Each row is where one point has got to under a steady rotation. How many ticks took it there?
The counts run from 0 to 425.
-115, 76, -104, -26, 224, 267, 94, -498, 340, 34, -210, -382, 175, -151, 35, -134, 125, -132, 161, 0, -508, -272, -172, -114, -373, -125, -17, 93, -14, 40, -106, 536, -22, -300, -147, 160, 296, 13, -138, -159, -65, 226, 30, -238, -98, -43, -3, -293, 81, -83, -19 -> 100
-74, 29, -729, 161, 166, -75, -390, -23, 379, -124, -3, 78, 201, 64, -19, 97, -118, -81, -74, -3, -46, -139, -240, -367, -43, 138, 132, 414, -14, 426, -231, -51, 320, -155, -93, 182, -6, -121, 8, -95, -72, -144, -341, -63, -176, -357, -92, -366, 51, 110, 204 -> 314
16, 7, -290, -406, 554, -48, -98, 138, 273, -145, -96, -439, 47, 78, -313, -156, 75, -17, 222, 21, -412, -313, -271, -329, -70, -131, 299, 237, -161, 32, -109, 56, -10, -10, 32, 312, -76, 28, -143, 219, -158, -158, 131, -348, 103, 69, -123, -58, 126, 28, -12 -> 1
-298, 124, -388, -308, 170, -221, 46, -225, 59, 93, -318, -138, 116, -97, -466, 337, 37, 31, 185, 101, -305, 103, -327, -185, -119, 5, -8, 346, 143, -139, 123, 248, 58, -186, 89, 203, 244, -133, -66, 365, -186, -18, -240, 25, -241, -90, -217, -224, 357, -168, -107 -> 16
-149, 205, -384, 251, 27, 199, -112, -480, 305, 233, -114, 9, 291, -135, 140, 87, 35, -17, 114, 34, -417, -123, -345, -367, -338, -66, 40, 62, 78, -2, 104, 526, 96, -247, -128, 122, 280, 5, -88, -130, -24, 109, -62, -56, -247, -196, 84, -546, -196, -136, -128 -> 307
-150, 165, -416, -118, -208, -320, -177, -72, 175, 99, 66, 64, 143, -75, 104, -219, 161, -136, 45, 7, -139, -221, -236, -345, 289, -230, 224, 261, -208, 155, -82, -185, -177, 28, 106, 37, 189, -375, -380, 128, -229, -126, 56, -606, -8, 293, 194, -146, -113, 21, -351 -> 70
-37, 115, -414, 110, 408, -94, -396, -28, 490, 227, -270, 91, -69, 271, 86, 15, -53, -181, 272, -248, -441, -151, 29, -396, 29, -318, 141, 132, 147, 163, -188, 204, -547, 57, 194, 139, 175, 13, -3, 143, 24, 26, 180, -328, 144, -188, -186, -25, -50, 12, -169 -> 199
-223, 311, -128, -555, -69, -311, 167, -286, 31, 247, -14, 86, 65, -315, -232, 321, 99, 282, 174, 140, -179, -211, -178, 62, -31, -64, 108, 315, 20, -122, -37, 22, -79, 78, -152, 187, 260, 196, -298, 84, -104, -122, -30, -692, 20, 228, -147, -89, -255, 5, -191 -> 145
-225, 160, -255, -258, -220, -152, -123, -357, 147, -85, -101, -179, -21, -271, -499, -67, 52, -74, 119, 324, -230, -324, -360, 36, -144, 115, 225, 239, -40, 2, -74, 115, 178, 4, -84, -67, 196, -102, -413, 230, -314, -74, -212, -430, -116, 250, 136, -66, 158, 38, -133 -> 354
-101, 219, -20, 77, 235, -131, 20, 25, 255, 343, 21, -230, 102, 474, 443, 80, 5, -74, -82, 15, -477, 109, -43, -286, -30, -192, 183, 279, 201, 478, -311, 505, -142, 99, 104, 141, 25, -147, 43, 92, -8, -21, -177, -133, 86, -125, -263, -56, -240, 190, -75 -> 392
-180, 274, -288, -287, 131, 74, -46, -83, -67, -83, -309, -438, 194, 137, -318, 193, -112, 28, 226, 150, -519, 81, -204, -6, -437, 168, 101, 330, 85, 16, -146, 201, -118, -91, 128, 66, 128, -5, -93, 197, -297, 178, -206, -80, -364, 76, -233, -155, 385, 303, -58 -> 358
-274, 166, -49, -98, 397, -183, 182, -447, -36, 305, -42, 66, 472, -173, -49, 131, 115, -91, 235, -31, -314, 208, -257, 106, -46, 50, -94, 445, 51, -97, 6, 303, -5, -99, -206, 237, 395, 132, -211, 121, 140, 109, 145, -491, 92, -28, -7, -171, 137, 177, -2 -> 25
-116, 369, -172, -245, 293, -93, -8, 98, 356, 68, 82, 250, 39, -338, -127, 196, -161, 189, 32, 155, -234, -389, -198, -365, 67, 173, 90, 300, -165, 47, 52, -81, -86, 190, 126, 344, 26, 344, -275, -33, -316, -93, -31, -447, -135, 28, -135, -237, -262, 50, 31 -> 338
-80, 165, -259, -260, 209, 12, -243, 102, -232, 390, 110, -275, 347, 314, -203, 24, -84, 271, 270, 206, -395, 173, -96, 155, -139, 56, 206, 416, 39, 253, -70, 163, 54, 175, -110, 22, -79, 16, -83, 202, -134, -99, -70, -324, 341, 101, -168, -117, -24, 446, -125 -> 152
-225, 170, -295, -158, 144, -468, 0, 135, 123, 176, -165, -216, -85, 131, -45, 216, 202, 49, -20, 99, -323, 10, 11, -80, 64, -151, 85, 331, 217, 412, -165, 190, -33, 52, 81, 155, -160, -299, -71, 419, -195, -246, -285, -433, -21, 121, -468, 121, 8, -220, -185 -> 268
-120, 345, -77, -111, 329, -267, 21, 53, 331, -73, -42, 72, 83, -48, -66, 270, -12, -198, -21, 150, -337, -179, -334, -217, -100, 317, -79, 370, -39, -139, 44, -37, -249, -139, 263, 299, 37, 377, -424, 84, -143, 94, -43, -576, -198, -16, -61, -57, -316, 77, 63 -> 131
-36, 230, -443, -69, 292, -187, -233, -271, 629, 38, -120, 83, -244, 39, -118, 30, -307, -187, 234, -94, -304, -258, -263, -282, 101, -94, 275, 58, 177, 170, -337, 282, -248, -28, 215, 215, 99, -236, 85, 123, -245, -60, -10, 23, -118, -282, -163, -39, 135, -4, -13 -> 332
-38, 192, 63, -118, 332, -26, -113, -570, 158, 305, 142, -21, -31, 27, 5, 61, -152, 120, 268, 80, -357, 171, -156, 230, -43, -26, 195, 301, 115, 224, 232, 668, 123, -70, -250, -17, 75, -98, -119, 328, 41, 82, -5, -203, 107, -186, -447, -65, -107, 108, 41 -> 243
-356, 281, 8, -127, -45, -112, 397, -337, -99, 327, -61, -50, 396, -71, 60, 109, 16, 72, 57, 245, -445, 146, -339, 6, -17, 41, -17, 544, 103, 129, -3, 538, -58, -129, 9, 11, 355, -58, -334, 278, -116, 242, -165, -172, -132, -8, -103, -163, 96, -153, -147 -> 367
81, 339, -453, 103, -222, 38, -639, -11, 209, 98, 5, 79, -5, 252, -31, 57, -254, 127, 274, 163, -388, -85, -241, -317, -78, -21, 380, -21, -38, 332, -161, -27, -46, 65, 14, 22, -251, -129, -28, 44, -306, -176, 95, -201, -42, -78, -145, -330, -395, 86, -248 -> 405
-60, 148, 47, -290, 146, -74, -118, -552, 362, 298, 285, -47, -31, -15, 83, -13, -277, 113, 276, 159, -259, 92, -307, 103, 212, -11, 300, 368, -38, 255, -129, 430, 251, -75, -276, 144, 87, -225, -229, 201, -61, -25, -114, -178, 229, -231, -184, 12, -115, 145, 2 -> 244
-62, 176, -280, -154, -238, -117, -165, -576, -218, 182, 204, -193, 241, 10, 235, -60, 53, -41, 185, -141, -230, 169, -79, -52, -130, -51, 381, 144, -5, 366, -182, 321, 96, -142, -382, 13, 187, -396, -123, 215, -152, -12, -95, -218, -283, 128, -468, -201, 104, 227, -83 -> 169
-60, -89, -338, 92, 168, 5, -51, -172, 129, 308, 158, -73, 262, -145, 135, 161, 262, 111, 237, -88, -220, 135, -21, -88, -191, -204, -220, 219, -169, 367, 172, 234, 165, -364, -239, 215, -51, -145, -290, -26, 35, -208, 28, -644, 27, 84, -380, -180, -252, -349, -220 -> 177
-82, 302, -148, -101, -51, -258, -69, -56, 119, 204, 52, 40, 117, 85, 137, -311, 113, 18, 191, 41, -407, -370, -209, -84, 180, -258, 394, 180, -83, 286, -160, 143, -219, 186, -39, -80, 43, -253, -394, 270, -88, -12, 197, -581, 105, 347, 58, -7, -115, 0, -306 -> 69
-194, 248, -84, 6, 206, -67, -142, 31, 307, -50, -244, -222, -112, 85, -269, 51, -7, -147, 319, 307, -739, -21, -224, 10, -215, 17, 3, 127, 24, 112, -161, 318, -178, -163, 298, 160, -240, 93, -230, 215, -346, -19, 89, -485, -33, 161, -48, 104, 143, -57, -168 -> 133
160, 141, -174, -23, 402, -8, -131, -42, 375, 398, 276, -151, 116, 149, 423, -132, 38, 154, -103, 5, -286, -143, -4, -54, 118, -241, 201, 264, 199, 420, -168, 327, -43, 196, -188, 343, 92, -168, 64, -37, 125, -75, -32, -399, 269, -60, -286, -286, -363, 201, -52 -> 185
-152, 97, -246, -302, -92, -111, -408, -348, -143, 129, 77, -131, 244, 218, -185, 300, -45, 127, 308, 84, -167, 211, -202, -432, -106, 13, 386, 231, -150, -116, 45, 47, 77, 8, -255, 106, 244, 113, -131, 200, -215, -198, 59, -216, -35, 22, 14, -225, -322, 474, -221 -> 154
-245, 50, -489, 284, 92, -280, -296, -27, 289, 127, -165, 198, 179, 313, 190, 381, -128, 94, -55, -110, -136, 52, -8, -379, 31, -148, 3, 397, 198, 563, -182, 115, 118, -136, -101, 31, 125, -151, -4, 104, 27, -203, -300, -150, -136, -325, -355, -161, -211, -233, -63 -> 181
181, 201, -280, 72, 399, 226, -253, -196, 246, 15, 147, -315, 96, 134, 209, -275, -186, -80, 172, -13, -445, -61, -365, -21, -68, 149, 309, 218, 69, 139, -102, 281, 31, -198, -120, 276, 3, -125, 33, 101, 114, 188, 129, -92, 45, -316, -219, -356, -65, 222, 156 -> 317
-65, 153, -345, -199, 90, -39, 23, -243, -117, 263, 209, -100, 418, 147, 232, -170, -92, 193, 65, -330, -104, 35, -155, -175, 66, -112, 273, 366, -60, 219, 216, 210, 13, -124, -191, 7, 320, -391, -250, 244, 33, 178, -196, -142, -82, -99, -411, -409, 77, -3, -134 -> 302
-63, 40, -302, 31, -111, 304, -463, -416, 292, 64, 87, -55, 216, 78, 102, -97, -236, -160, 19, 73, -157, -286, -128, -269, -136, 84, 437, 222, -97, 117, 35, 289, 144, 14, -100, -155, 308, -62, -224, 1, -159, 130, -373, -111, -118, -88, 112, -473, 63, 366, 0 -> 96
-120, 296, -159, 18, 88, -246, 39, -102, 156, 13, -238, -134, 61, 55, 63, 197, 202, 63, -140, 120, -523, -70, -318, 126, -63, -121, -172, 381, 322, 191, 25, 87, -94, -277, -27, 336, 5, -91, -69, 237, 201, 82, 99, -549, -73, 4, -233, -142, -296, -311, -140 -> 58
-154, 339, -316, 144, 173, 34, -285, -66, 294, -33, -236, 180, -9, -193, -385, 79, -89, -123, 318, 291, -601, -236, -407, -119, -323, 224, -45, 105, 65, 21, -14, 215, -72, -104, 257, 171, -258, 183, -122, 93, -328, -97, 183, -368, -247, -26, -8, -229, -48, -70, -42 -> 340
-208, 284, -217, -486, 104, -315, -88, -247, 95, 378, 61, -121, 97, -310, -232, 209, 230, 28, 151, 205, -246, 14, -176, -22, -107, -188, 160, 169, 65, -133, -16, 263, -92, 247, -67, 229, 194, -87, -164, 55, -204, -271, -39, -639, 266, 245, -73, -62, -91, 231, -323 -> 144
68, 205, -18, -231, 271, -199, 94, -39, 178, 279, 126, -292, 96, 243, 446, 122, 250, -124, -187, -80, -240, -62, -342, -449, 110, -142, 301, 215, 79, 260, -75, 407, -91, 13, 11, 369, 61, -292, -47, 182, -57, -156, -39, -187, -26, -19, -269, -112, -490, 84, -176 -> 393
-73, 306, -172, 273, -7, -68, -208, -117, 34, 301, -27, 41, 21, 244, 303, 47, -59, 30, 16, 170, -476, 344, -170, 114, 42, -14, 94, 278, 220, 487, -59, 398, -95, 27, -3, 229, -86, -389, 7, 372, -70, -8, -30, -206, -87, -106, -468, -83, -19, 84, -240 -> 50
-245, -33, -718, 82, 207, -11, -448, -99, 83, -34, -228, 70, 403, -48, -357, 121, 120, -31, 380, -41, -233, -130, -215, -378, -266, 4, 29, 239, -104, 36, 0, -19, 145, -203, -47, 17, 101, 128, -183, -83, -61, -147, 28, -327, -121, -99, 169, -378, -62, -41, -25 -> 89
-107, 45, -652, -24, 127, 82, -197, 83, 133, 78, 64, 35, 451, -93, -284, -68, 39, 125, 262, 147, -278, -354, -470, -346, -121, -75, 209, 331, -240, 102, -166, -36, 201, -51, -142, -101, -23, 21, -146, -202, -127, -60, -148, -265, 22, -76, 375, -388, -169, 4, 31 -> 88
-110, 364, -379, 92, 93, 212, -258, -130, 220, 224, -101, 17, 262, -62, -72, -223, -179, -119, 116, 200, -468, -6, -325, -8, -38, 109, 139, 242, 161, -58, 61, 242, -231, 189, 175, 210, 211, -235, -118, 40, -210, 249, -38, -119, -6, -33, 185, -473, 339, 367, -159 -> 216
-70, 38, -184, -233, -3, -26, -115, 44, 322, 151, -37, 9, 142, 5, 66, -131, -27, 264, -177, 154, -224, -297, -199, -313, 361, -337, 81, 416, -8, 231, -129, -138, -133, 246, -56, 378, 319, -228, -122, 195, -100, 21, 17, -529, 237, 217, 55, -301, -94, -123, -270 -> 411
-273, 254, -197, -367, -153, -200, -26, -460, 174, 319, 174, 163, 173, 66, -163, 156, -247, 5, 473, 43, -332, 6, -291, -91, 122, -15, 349, 313, -84, -125, -346, 218, -144, -69, 84, -164, 240, 19, -283, -66, -203, 94, -1, -61, 71, -151, 221, 93, -128, 296, -181 -> 364
